In the rows, 128 means zero.
One turn moves each row of this set onto another row. After a few examples, where does it send each row asked below?
z589: [108 143 139 113 126 136 147 126 154 130 145 109 131 138 137 112 123  85
 136 103 124 125  83 130 147 121 150 142  92 100 107]
z111: [149  64 138 124 106 121 145 146 113 126 134 140 118 136 142 129 120 117
 122 134 136 134 129 100 152 129  97 134 142 118  97]
z995: [ 83 127  99 103 158 136 154 134 129 137 121 135 131 143 126 127 154 129
 143 155 134 140 155 150 133 110 140 173  94 106 106]
z513: [109 134 111 101 136 142 178 129 128 118 155 141 128 149 121 125 132  97
 148 162 157 167 155 142 139 114 135 164 116 108 105]
z194: [116  82 141 110 121 139 138 133 134 137 118  99 125 115 178 143 118 135
 120 124 139 124 112 113 139 131 100 163 108 124 126]
z295: [102 111  95 130 114 121 131 167 127 113 141 117 142 107 134 114 126  76
 148 159 151 118 152 124 172 145 132 163 131 131 134]
z767: [106 136 102 143 126 138 180 132 104 128 151 120 103 133 123 114 119  70
 123 134 132 109 130 126 154 125 119 123 146 107 149]
z79: [ 95 102 119 144 145 119 166 135 105 126  89 119 120 134 141 117 122  87
 140 137 127 138 147 141 176 146 144 133 123 112 139]
z943: [140 128 132  78 132 117 107 140 137 129 131 146 128 135 128 145 122 138
 168 139 134 146 128 101 150 123 119 135 153  96 133]
z297: [ 98 115 141 132 145 129 143 138 129 119 125 139 135 157 114 109 138 102
 139 104 104 139  96 114 150 130 150 128 110 108  84]
z95: [133 119 128  67 121 133 126 131 136 144 126 143  96 130 136 145 125 138
 160 120 131 151 127  93 137 117 129 157 140  98 127]
z259: [ 88  94  82 121 127 128 135 162 131 124 148  97 104 116 116 100 139  85
 144 129 145 102 144 125 135 127 116 153 118 135 137]
z462: [ 88 124 122 121 148 125 145 133  86 149 123  98 125 123 141 110 138  85
 117 135 119 100 126 103 151 110 155 147 109 106 151]
z722: [141 132 112 108 110 116 148 167 125 157 104 124 120 141 125 145 109 128
  92 120 141 142 140 135 120 149 117 135 101 114 124]
z536: [105 167 132 143 109 145 151 141 149 139 129 143 136 148 129 116 135 101
 135 119 112 121 112 129 161 139 141 133 121  99  91]
z933: [106 141 103  93 162 126 142 138 119 125 166 138 150 143 108 121 145 101
 132 163 144 122 141 135 126  93 133 150 108 105 113]
z656: [134 119 101 115 114 110 151 153 106 128 151 114 127 139 126 149 103 136
  98 128 130 158  92 115 138 136 117 170 114  93 137]
z289: [ 78 107 104 120 123 136 139 166 102 124 132 120 117 118 133 100 147  95
 131 131 140 135 158  90 151 141 136 180 128 144 129]
z981: [133 128 130 128 104 123 121 156 125 148 139 118 135 132 156 117 136 139
 109 134 136  96 131 109 148 118  76 139 137 108 126]
z530: [126 128 114  79 133 136 116 135 154 143 124 140 107 126 128 157 125 146
 164 128 127 120 125 114 129 122 111 135 143 101 134]
z670: [133 105 120 130 112 122 132 161 106 152 124  95 144 147 108 156 120 135
 124 164 120 140 117 104 115 137 129 129 111 100 117]

z513 -> z933
z981 -> z194
Now these:
z530 -> z95
z536 -> z589
z289 -> z295
z656 -> z670
z767 -> z462

One turn moves each row of this set onto another row. After a few examples, where does it send each row asked below?
z520: [128 179 100 107 151 120 108 137 150 163 126 157 126 104 131 104 158  95
 120 111 114 117 126 106 135 172 120 110 107  96 166 116 173 128 108]
z396: [ 95 144 126 106 138  98 143 118 165 136 117 153 104 112 115 135 113 163
 133 128 134 138 117 132 100 142 140 127 112 115 152 111 169 168 123]
z232: [133 150 130 113 135 136 136 123 120 118 142 198 119 124 131 143 112 134
 145 127 114 122 120 123 130 130 115 144 135  92 139 138 144 140 156]
z988: [129 122 133 125 158 148 113 127 159 155 147 148 120 114 128  90 118 113
 143 117 107 137 118 112 119 151 120 112 135  88 132 100 139 154 174]
z644: [106 126  95 141 143 148 113 152 135 127 119 112 115 100 109 134 138 103
 136 112 109 128 119 103 124 130 117 126  96 163 119 134 140 139 122]
z609: [132 153 113 122 144 129 138 127 130 117 159 131 119 130 106 117 115 120
 121 111 128 109 157  69 145 156 109 127 149 143 102 100 128 141 130]
z607: [107 161 123  95 157 105  98 147 134 151 138 156 118 101 134 107 119  91
 112 130 101 142 122 122 152 148 145 134 156 110 162  80 146 150 103]
z898: [109 131 109 115 142 112 125 134 145 115 113 154 113 113 107 109 125 149
 116 118 151 114 159 100 140 114 103 135 132 169 129 101 130 141 119]
z145: [ 96 146 116  88 158 139  97 134 139 176 123 136 103 110 144 112 162 103
 128 116 111 117 125 110  95 159 117 104 113 112 167 117 133 159 119]
z430: [109 144 105 113 107  99 132 134 119 107 113 152 101 101 128 163 133 138
  97 102 139 110 135 121 150 146 108 149 122 139 159 110 124 157 125]
z170: [ 96 139 117 112 161  97 113 133 163 118 107 159  91 130 138 135 124  91
 131 149 112 117 136 120 119 127 104 137 120 105 151 132 159 105 117]
z210: [140 148 125 114 161 136 137 149 130 122 126 152 124 115 130 138 112 151
 113 134 113 113 130 174 149 150 125 150 116 111 156 110 178 127 119]
z144: [134 137  89 103 122 123 123 151 131 116 136 125 133 106 151 150 116 150
  98  92  96 116 135 135 134 130 126 115  94 161 154 115 119 136 120]
z762: [125 102 115 112 130  99 127 166 158 102 135 148 118 138 129 101 127 143
  86  98 129 127 128 104 139 134 121  98 118 138 140  79 128 127 123]
z689: [115 156 116  92 141  96 123 122 126 124 158 188 103 127 143 127 108 121
  84 121 105 141 114 123 128 127 122 111 138  94 161 113 147 112 116]
z551: [125 143 115 124 144 129 126 129 132 111 151 143 113 122  92 110 115 138
 128 112 144 114 154  85 141 132 108 130 149 157 108  96 132 147 124]
z671: [131 121 105 122 139  90 129 158 168 112 147 125 122 141 138 116 115 129
  92 104 119 141 129  81 142 165 129  99 112 145 128  88 132 124 107]
z868: [139 159 132 108 140 116 111 146 142 157 135 152 120 145 141 124 148 137
 145 140 119 117 148  99 130 190 130 147 119 106 160 103 131 175 146]
z486: [124 186  98 123 140 126 143 124 131 171 158 170 113 104 138 149 110 123
 133 131 107 128 108 110 124 181 130 117 123 103 145 132 140 131 130]
z212: [129 114 108 144 110 125 129 136 147  90 121 149  96 121 125 117 133 114
 101 104 141 113 133 124 137 170 105 111  91 123 149 118 139 104 138]
z818: [131 159 132  91 157 157 100 160 140 161 138 137 111 115 156 112 144 108
 128 115 105  98 143 125 142 151 132 135 131 102 158 105 115 157 144]
z191: [133 156 118  98 166  83 135 116 153 128 133 147 136 144 140 130 111 150
 133 153 104 141 136 107 107 119 117 125 118 127 145 139 139 128 128]
z622: [ 90 134 124 101 146  95 128 152 168 115 122 150 103 147 130 137 115 121
 135 111 137 120 116 136 137 163 168 112 128 102 144 121 160 129 132]
z934: [110 110 118  96 149 127 104 140 142 136 145 192 121 120 145 100 120 109
 132 115  84 142 131 129 119 113 123 121 123 120 149 121 170 145 137]
z238: [130 182 108 111 162 116  96 145 144 150 136 133 125 141 114 129 149 123
 114 132 121 118 111  89 122 151 130 108 112  78 148  84 137 116 121]
z161: [108 122 113 111 175 129 129 129 140 150 137 168 108 121 142 116 122 141
 116 120 130 136 150 162 132 173 113 119 112 135 138 137 179 114 143]
z366: [129 106 139  93 153 120 113 127 148 113 119 145 116 131 174 139 107 122
 123 143  99 130 118 134 115 144 116 136 102 101 170 127 118 134 140]
z734: [146 128 105  95 122 137 121 160 130 120 141 132 133  95 146 135 115 138
 106  90  83 121 120 125 141 155 115 118 118 166 149 101 132 166 108]
z24: [108 119 135 111 170 118 111 143 163 149 107 160 105 116 145 112 121 103
 138 145 118 115 130 113 115 188  91 135 136 100 153  84 148 149 113]
z268: [ 88 134 130 106 149 126 107 156 141 137 128 133  96 129 123 140 114 150
 116 133 113 150  99 154 109 134 157 119 104 120 141 118 135 136 151]
z379: [108 180  95  97 180  95 107 121 135 167 143 120 110 108 123 149 135 118
 126 150  97 129 133 122 111 141 105 121 139 125 142 106 143 137 129]
z469: [125 138 126 120 116 111 144 121 140 110 118 124  88  96 135 156 126 132
 102 114 138 120 130 105 140 167  96 149 130 133 147 106 110 171 127]
z681: [117 127  97 138 118 131 108 129 132 110 139 149  85 104 117 134 128 101
  90  95 130 128 118 112 139 189  88 108 103 126 135 111 150 109 130]
z665: [111 135 101 125 133 149 102 157 138 130 108 116 116  92 111 132 137  90
 130 123  92 127 107  93 130 143 110 131 103 157 119 112 141 148 121]
z131: [130 143 133 111 114 128 144 113 141 112 126 117  99 102 133 140 118 121
 111 115 127 116 125  85 127 176 101 137 134 129 137 100 100 176 131]
z913: [112 133  93 129 133 134 102 134 122 128 140 140  92 100 120 134 130  90
  79 111 110 133 117  94 144 185  89 116 105 134 130 102 147 110 124]
z334: [117 131 123  89 189 130 135 109 141 128 148 134 115 119 131 118 107 146
 101 110 140 113 141 153 132 124 127 113 136 105 144  99 158 121 123]
z778: [153 138 122 120 164 128 121 128 127 135 151 115 143 148 138 125 111 116
 142 143 102 117 109 115 121 185 138 114 114  98 160 124 129 130 137]
z83: [138 175 123 114 162 132 108 116 137 174 156 158 121 124 128 104 132 151
 112 137 136 138 141  88 123 163 117 129 106 100 145  93 123 137 141]
z618: [151 123 116  96 126 145 129 147 130 125 134 127 137  86 143 122 126 121
 109 102  81 121 122 107 137 166 101 127 122 156 143  95 136 177 111]
z172: [124 143  96 120 133  92 118 146 158 128 150 125 119 140 131 121 113 114
  93 112 108 144 130  66 140 181 126 102 113 150 120  96 135 125 117]
z435: [107 121  90 142 124 144 132 145 125 119 134 143 121 117 112 128 136 129
 135 100 120 119 134 114 108 126 122 111  81 156 127 137 139 130 134]

z622 -> z334
z131 -> z618
Now these:
z435 -> z212
z689 -> z191
z607 -> z379
z868 -> z818
z551 -> z469

One turn moves each row of this set onto another row. After a few examples, where does it send each row asked below?
z81: [218 151 114 101 107 116 138 131  80 141 118 142 128 148 105 149  86 185
 126  57]
z649: [214 141 138 105 120 104 154 129 119 133 114  98 120 134 198 120 112 181
 126  71]
z619: [229 178 117  95 122  97 146 140 109 114 145 113 133 163 170 148 103 169
 141  85]
z94: [199 128 124 116 116 111 161 101 174 120  97 122 141 151 157 132  89 185
 134  74]
z889: [215 146 148 108 115 110 151 112 159 141 113  99 153 134 174 101 112 173
 142  72]
z252: [181 155 102 133 145 117 157 134 121 141 107 118 145 140 140 114 127 175
 168 101]
z214: [207 150 147  98 108 129 161 132 127 122 121 125 132 153  92  91 118 178
 101  78]
z357: [182 143 105 103 109 118 156 102 109 153 146 133 132 135  89 130  93 163
 140  87]
z73: [207 162 121  88 117  89 113 157 117 118 140 109 106 147 162 138 112 163
 120  77]
z278: [214 144 104 100 119 109 142 117 126 108 119 111 133 157 184 156  86 177
 119  77]
z885: [201 148 157 101 135 112 176 124 169 125 114 134 129 172 141 119  91 182
 139  68]
z843: [182 139 113 128 134 131 129 148 125 129 112  95 139 139 117 110 141 164
 144  89]
z704: [177 135 123  95 129 110 154  98 112 145 134 149 116 138  91 122 103 163
 158  76]
z591: [194 139 124 107 139 134 151 121 122 141 122  82 149 143 177 102 115 162
 133  78]
z685: [217 151 120 101 116 112 126 116  76 140 132 149 127 141 106 143 106 180
 155  74]
z241: [189 136  83 129 127 125 138 111 132 128 108 103 158 144 159 128 102 173
 148  93]
z277: [216 157 136  72 123  99 142 107 116 123 119 150 128 149  99 138  95 156
 146  43]
z402: [200 161 118  81 110  88 156 109 133 136 105 147 129 131  95 136  90 158
 134  47]
z994: [210 182 127  76  98  92 132 130 119 133 145 138 125 135 128 105 111 168
 101  96]
z904: [198 144 168  98 116 114 141 130 179 131 123 132 127 148 129 123 115 177
 117  82]
z781: [188 160 102 104 116  94 137 152 101 131 106 120 116 134 110  80 119 170
 125  74]

z252 -> z619
z278 -> z94
z904 -> z843
Now these:
z402 -> z357
z781 -> z994
z889 -> z591
z277 -> z704

